In the rows, zero is written as 128.
The rows of Y fall into a few groups, which share some directions, and each row is roughly a mix of its group's hidden directions.
Y (128 x 10):
[[ 89 113 106 131 136 132 128 100 133  71]
 [124 170 159 137 129 126 124 149 184 125]
 [111 152 138 160 106  70 117 135 149 124]
 [103 127 129 135 122 149 196 139 105 129]
 [139 128  80 118 132 129 145 130  80 164]
 [168 132 135 142 152 172 150 162 143 113]
 [106  96 160 127 121 128 141 102  74 139]
 [153  65 115 150 120 154 132 125 117 113]
 [129 118  98 124 102 136  87  80 116 152]
 [ 79  95 121 127 142 110  81 128 134 116]
 [106 116  86  98 143 155 140  96 119 159]
 [157 119  87 111  97 134 131  95 164 142]
 [116 115 161 123 186 111 137 144 103 108]
 [120 135 116 137  69 101 122 130 171 121]
 [146  76 102 150 117 151 109  96 134 140]
 [138 156 109 124 128 151 107 129  69 155]
 [113  86 105  98 148 116 120  90 143 100]
 [ 97 123 105 177 125 123 108 102 137  92]
 [ 65 152 142 132 102 123 134 112 101 125]
 [159 154 150 138 147 144 167  93 139 101]
 [105 138 159 115 144 128 104 188 119 139]
 [145  88 111 172 118 129 108  95 123 102]
 [117 164  73 155  98 131 112 121 134 132]
 [160  87 147 111 143 106 152 150  93 139]
 [160 159 118 139 135 117  82 138  86 132]
 [164 146 163 167 127 135 111 108 121  93]
 [ 91 129 158 106 101 127 101 128  87 151]
 [108 140 113 178 154 145 120 148 109  90]
 [109 156 136 144  87 172 126 159 109 131]
 [108 122 134 155 115 165 175 161 109 131]
 [125 162 138 168 128 105 156  82 125 116]
 [134 131 114 172 169  98 154 145 128 156]
 [160 164 118 137 123 112 115 160 174 110]
 [108 128  96 122 146 102 111 151  75 144]
 [105 180 109 138 145 123 164 154 142 144]
 [130 142 114 116 101 161  71 136 118 154]
 [140 107 124 169 114  95 153 159 157 150]
 [133 100 142 111 143 103 124  82 174 136]
 [142 153 132 149 145 104 142 189 110 139]
 [ 95 115 126  74 141 132 111 167 143 128]
 [116 127  84  99  91 143 147 166 121 118]
 [ 94 128 164 137 179 115  99 134 142 127]
 [163 141 123  97 164 129 162 148 160 116]
 [151 127 143 135 135 186 144 147 105  96]
 [121 161 159 107  98 153 115 167 115 151]
 [ 73 130  98 158 102 122 119 113 145 111]
 [145 111 134 147 118  91 152  73 109 136]
 [161 141 118 164 123 132 162 125 103  84]
 [174 109 113 124  97 126 153 106  92 111]
 [100 150 111 124 155  79 108 136 101 151]
 [120  96  98 150 109 156 108 100 139 167]
 [139 129  91 155 125 109 122 187 110 122]
 [181 130 100 142 143 171 125 138 142 111]
 [114 100  99  90 165 154 104 136 110 116]
 [118 134  98 141 172 124 159 130 159  91]
 [160 150 133  87  97 156 156 151 122 135]
 [120 137 125 156 105 120  95 149 162  81]
 [131 138 142  72 117 147 167 145 107 144]
 [175  96  97 120 115 111 117 140 164 141]
 [141 157 170 107 100 147 106 166 138 125]
 [155 132 136 111 109 135 175  94 100 156]
 [171 119 106 149 107 109 119 167 113 159]
 [157  86  89 159 140 141 134  99 138 123]
 [114 162 125  87 160 128 115 129 175 134]
 [126  81 117 110 137 128  98  82 154 135]
 [129  81  77 116 119 122  96 112 123 121]
 [128 142 151 117 152 131 110 182 163 105]
 [ 95 100  92 106 149 119 149  93 147 115]
 [125 100 114 118 121 165  89 106  90 150]
 [118 155 143 144 108 142 103 146  70 114]
 [184 133 139 125 120 153 137 158 163 114]
 [153  90 153  96 116 117 169 142 111 144]
 [107 111 135 121 105 114 168 146 111 179]
 [139 158 126 134 117 170 118 160  80 135]
 [180 126 132  90 114 131 138 131 137 171]
 [167 111 104 105 134 126 164  84 145 124]
 [130 155 134 122 106 177  85 145 142 149]
 [122 140 113 157 102 141 155 133  68 123]
 [126  73 176 116 131 123 145 122 134 105]
 [104 147 149 112 132  86 134 136  88 164]
 [ 85 158 152 114 137  78 141 132 139 119]
 [110 157 120 129 103 149 102 180 153 140]
 [113  92  85 105 134 139 123  83 114 140]
 [152 132 100 115 154 116 103 184 112 123]
 [ 92 179 150 135 140 116 132 111 165 130]
 [145 113 150 107  96 130 105  77 145 104]
 [134 128 114 136 122 120 192 149  94 149]
 [182 106  99 137 153 153 134 120 140 104]
 [100 169 147  97 148 101 151 151 107 126]
 [110 104 106 151  75 140 145 103 102 126]
 [143 164 140 110 103  94 126 134 177 141]
 [141 132 162 130 130 127 120 178  82 109]
 [101 116 157 119 141 132 144  97 183 114]
 [168  91 132 153 137 166 128 129 123  92]
 [108  77 149 121 114 132 174 105 139 123]
 [ 77 133 102 118  85 136 115 108 110 113]
 [149 154 182  97 155 131 142 123 114 144]
 [130 143 133 152 110 135 156 157  73 104]
 [ 99 117 105 149 129 101 179 120 131 161]
 [160  90 100 147 135 140 122 100 170 121]
 [ 69 139 109 107  95 140 142 119 114 146]
 [134 145 163  78 138 116 145 158  99 118]
 [149 100 106 125 137 161  82  96 147 122]
 [154  86 165 158 118 152 147 113 130 106]
 [106 134 123 150 112 148 119  94 175  93]
 [160 101  93 148 130 108 143 141 100  90]
 [140 133 119 143 163  89 160 121 143  83]
 [144 123 138 175 142 118 105 114 119  76]
 [170 143 138 108 151 139 146 176 107 144]
 [103  78 120 121 113 154 129  97  96 109]
 [ 91 125  90 106 143 174 133 105 139 139]
 [151 118 176  87 117 144 146 111 101 141]
 [145 129 102 170 103 123 119  81 150 143]
 [168 140 160 141 161 124 145 138 172 137]
 [140 130 112  94 165 134 134 182 118 148]
 [131 106 124  89 173 142 148 149  94 140]
 [132 149  95 140 133 120 174 170 102 138]
 [153  96 107 168 117 153 106 108  99 112]
 [122  75 138 148  85 122 116 105 131 150]
 [133 130 130 120  86 131  90 159 126 174]
 [188 130 108 133 115 125 158 100 140 149]
 [128 107  95  98 154 147 130 128  76 144]
 [142 103 151 104 133 118 143  70 106 144]
 [134 118 137 107 113 164 112 116  77 164]
 [168 126 143 130 122 143 136 153  75 100]
 [132 122 177 114  76 135 141 107 112 116]
 [162 120 135  83 128 126 155 113 132 174]
 [136 144 173 133 160 124 157 159 103 103]]
Each list below has one row that fits no group; the rest each fit one group, if only roughly. Name that row.
  q929: [111 107  99 122 101 151  71 114 134 121]
  q611: [ 87 159  93 150 122 103 102 139 129 152]
  q329: [140 136 176 166 155 123 100 150 120 109]
  q358: [101 111 160 144  93  92 135 127  89 127]
  q689: [ 80 125 134 103 136  88 150 114 139 159]
  q270: [100 155 107 159 145  97 175 135 123 132]
  q904: [128 130 119 196 106 123 138 133  99 112]
  q672: [107 145 114 193 121 109 108 130 140 144]
  q116: [142  98 115 137  85 119 101 107  95  98]
  q288: [ 85  96 119 173 121 139 134  96 136 115]
  q522: [138 108 138  85 147 112 126 122 156 178]
 -> q611
  q174: [143 117 123 138  89 139 112 184  97 129]
  q222: [119 162 169  91 117 137  98 153 108 121]
  q825: [147 109 168 144 138 159 153 141  86 111]
  q434: [168 116 122 142 169 150 116 145 106  91]
  q127: [ 85 137 153 167 160 123 143 104 110 116]
  q228: [150 121 170 125 109 144 166  84 137 121]
  q892: [ 84 101 112 133 155 118 132  83 129 153]
  q751: [118 104 121  85 166 120 131  96 158 148]
  q317: [137 134  93 169 143 159 130 152 157  99]
  q678: [108 116 163 148 110 120 170  87 127 107]
  q210: [142 124 159 153  81 120 152 169 123 124]
 -> q228
  q400: [164 153 150 108 136 136 128 149 178 104]
  q742: [161 159 122 123 126 147 157 169 134  91]
  q582: [127 146 150 136 149 130 194 113 115 148]
  q66: [ 98  82  96 140 101 117 110 115  97 124]
  q809: [137 112  96 109 135 127  89 178 151 121]
  q78: [103 106 161 130 129 137 168 156 111  89]
  q829: [ 96 153 106 150 128  90 144 127 137  83]
  q803: [ 94 125 141 145 106 135 141 142  67 115]
  q883: [163  95 156  98 149 110 109 164 122 132]
  q336: [154 143 142 105 111 138 129  91 167 167]
  q340: [153 154 134  84 118 125 119 105 174 145]
  q498: [125  99 125 109 125 135  71 143 168 117]
  q787: [140 158 139  86 107  83 110 134 113 150]
 -> q829
  q215: [147  83 145 104 145 172 134 127 139  99]
  q7: [156 126  86 128 154 159 150 130 167 144]
  q120: [ 85 115 140 131 127  85 130  93 127 163]
  q918: [123 108 176 110  88 122 115 139  90 127]
  q75: [104  92  75 127 137 106 108 120 154 123]
  q535: [156  96 139 173  86 131 125 134 150 116]
  q921: [104 165  98 146 129  89 106 161 135 115]
  q342: [142 101 197 125 109 122 132 111 123 130]
  q27: [122 101  73 100 141 118 133 116 166 124]
  q128: [135 123 154 143 117 161 114 121  90  78]
 -> q215
  q636: [109 126 156 136 117  81 160 133  89 111]
  q326: [103 129 151  92 173 128 133 108 165 142]
  q460: [115 192 126 158 123 146 123 157 127 130]
  q501: [130 127 167 183 151 110 130 116 138 100]
  q555: [ 76 123  83 143 105 147 139 142 124 142]
  q972: [130 166 156  94 150 146 154 153 120 158]
  q425: [156 129 126  99 143 146 145 111 186 147]
  q528: [138 171 103 165 127 140 144 151 167 130]
  q489: [127 166 104 128 157 137 127 183 126 108]
  q478: [167 124  89 178 114 121 125 113 128 107]
  q446: [126 108  69 151 144 133 137 154 157 141]
  q290: [182 109 116 144 134 119 110 158 114  92]
  q173: [109 170 102 143 112 118  90 150 151 153]
  q475: [ 99  96 110 154 108 105 104 139  84 124]
 -> q173
  q213: [135 118 101 107 190 110 147 150 121 125]
  q277: [139 138 131 126 114 143 103 198 117 122]
  q135: [ 98 172 154 123 158 108 158 127 111 108]
  q274: [169  94  94  85 107 120 131 118 132 125]
  q879: [118  89 127 125 139 111 174 167 124  99]
  q847: [137 100 166 161 126 104 118  84 142 113]
  q376: [140  87 105 136 123 128 179 126 117 164]
  q64: [128 160  78 133 148 106 132 130 167 148]
  q608: [177 138 155 111 121  90 138 148 152 147]
  q170: [107  98 107 119 162 106  94 133 169 140]
  q928: [131 139 155  90 146 152 104 157 166 147]
  q779: [ 84 136 151 119  78 152 145 111 128 114]
  q82: [ 89 108 169 129 109 161 155 114 140 110]
 -> q135
  q606: [151 100  85 140 156 132 159 109 159 133]
  q413: [148 140 125 113 106 143 164 110 125 186]
  q391: [155 151 174 158 166 127 136 142 142 112]
  q642: [139 105 149 141 155 107  73 147 153 129]
  q160: [159 102 123  95 179 115 146 140 142 112]
  q491: [148 140 126 146 126 145 148  81 138  78]
  q746: [124 139 122  88 160 136 170 126 164 150]
  q770: [174 132 103 122 138 164 143  90 151 134]
  q681: [170 112 169 152 151 119 112 121 102 103]
  q987: [116  94 117 150  91 115 180 123 144 121]
  q765: [ 99 133 166 145  98 144 111 105 156  95]
 -> q770
  q455: [103  96 137 156 124 170  98  98 114 118]
  q495: [142 160 124 151 120 118 131 190 110 110]
  q420: [106 167 151 145 108 155 163 120 106 102]
  q34: [104 139 112 142 174 125 111 153 174 119]
  q494: [139 130 143  95 141 138 110 128  71  93]
  q876: [122  92 143 116 110 141 160 132  79 154]
  q923: [ 82 158 139 116 106 173 149 123 118 122]
  q771: [153  93 166 130 151  91 156 143 125 114]
  q242: [119 115 132 150 110 140  70 103  98 107]
  q414: [118 119 104 143 121 142 158 136  77 169]
  q527: [ 84 113 132 108 144 168 169 134 122 110]
  q286: [136 144 147 168 111 116 178 145 101 116]
  q46: [145 128 109 111  68 146 148 101 128 149]
  q28: [157 136 146 152 164  78 131 150 133 147]
  q373: [ 96 172  88 164 144 136 129 137 125 136]
 -> q455
  q221: [161 129 156 144 151  81 159 152 128 125]
  q617: [129 163 158  94 121 138 115  88 158 110]
  q633: [130 140  90 138 122 116 174 103 111 167]
  q965: [ 84 140 125 123 139 157 181 114 148 127]
  q992: [165 115 112 123  79 130 155 109  95 139]
  q601: [151 102 116 128  92 127  83 109  95 146]
  q37: [119 150 182 128 125 133  93 141 122 165]
  q155: [161 109 112 110 133 156 126 120 185 143]
  q359: [141 155 174 143  88 122 120 125 134  90]
  q341: [146 156 123 101 176 153 164 130 112 136]
  q698: [111  92  86 141 139  96  89 132 141 122]
  q971: [ 99 119 137  93 126 104 112  80 104 152]
  q303: [104 133 103 104 170 140 105 107  86 134]
  q198: [161 161 152 123 158 135 176 133 140 143]
 -> q341
  q518: [137 109 147  72 158 103 124 109 149 113]
  q421: [115 174 137 132 158 146 112 141  93  94]
  q484: [123  87 136 145 113 160  87 107 160 126]
  q268: [ 68 135 136 172 140 126 117 118 120 145]
  q541: [187 122 162  94 124 130 120 109 120 135]
  q693: [148 119 119 103 143 125 187 152 145 154]
  q72: [122 113 107 106  65 133  96 132 117 131]
  q223: [ 86 130 141 114  84 164 147 105 118 119]
  q653: [176  78 121 111 147 128 147 124 110 111]
  q112: [126 127 105  91 181 123 138 105 124 160]
  q472: [ 93 165 148 149  99 124 144 160 115 154]
  q830: [160 135 126 146 107 124 141 164 184 123]
  q371: [104 131 162 112  93 123  79 124 155 130]
 -> q484
  q385: [116 101 106 118  96 118 155 114  86 162]
  q423: [140 150 117 137 142 113 187 126 141  89]
  q392: [155 123 123 106 123 182  82 126 125 139]
  q505: [151 101 122 106 155 112 112 183 116 112]
  q294: [161  95 126  92 144 108 113 144 134 171]
  q339: [121 171 163 166  94 139 115 119 148 125]
  q102: [137 119 129 125 124 145 141 193  90 121]
  q316: [122 112 125 153 127 161 112  95 131  73]
  q919: [112 132  98 137 159 150 100 106 105  84]
  q706: [143 138 111  79  90 116 121 160 116 152]
  q901: [143 153 123 132  89 141  88 114 133 173]
 -> q423
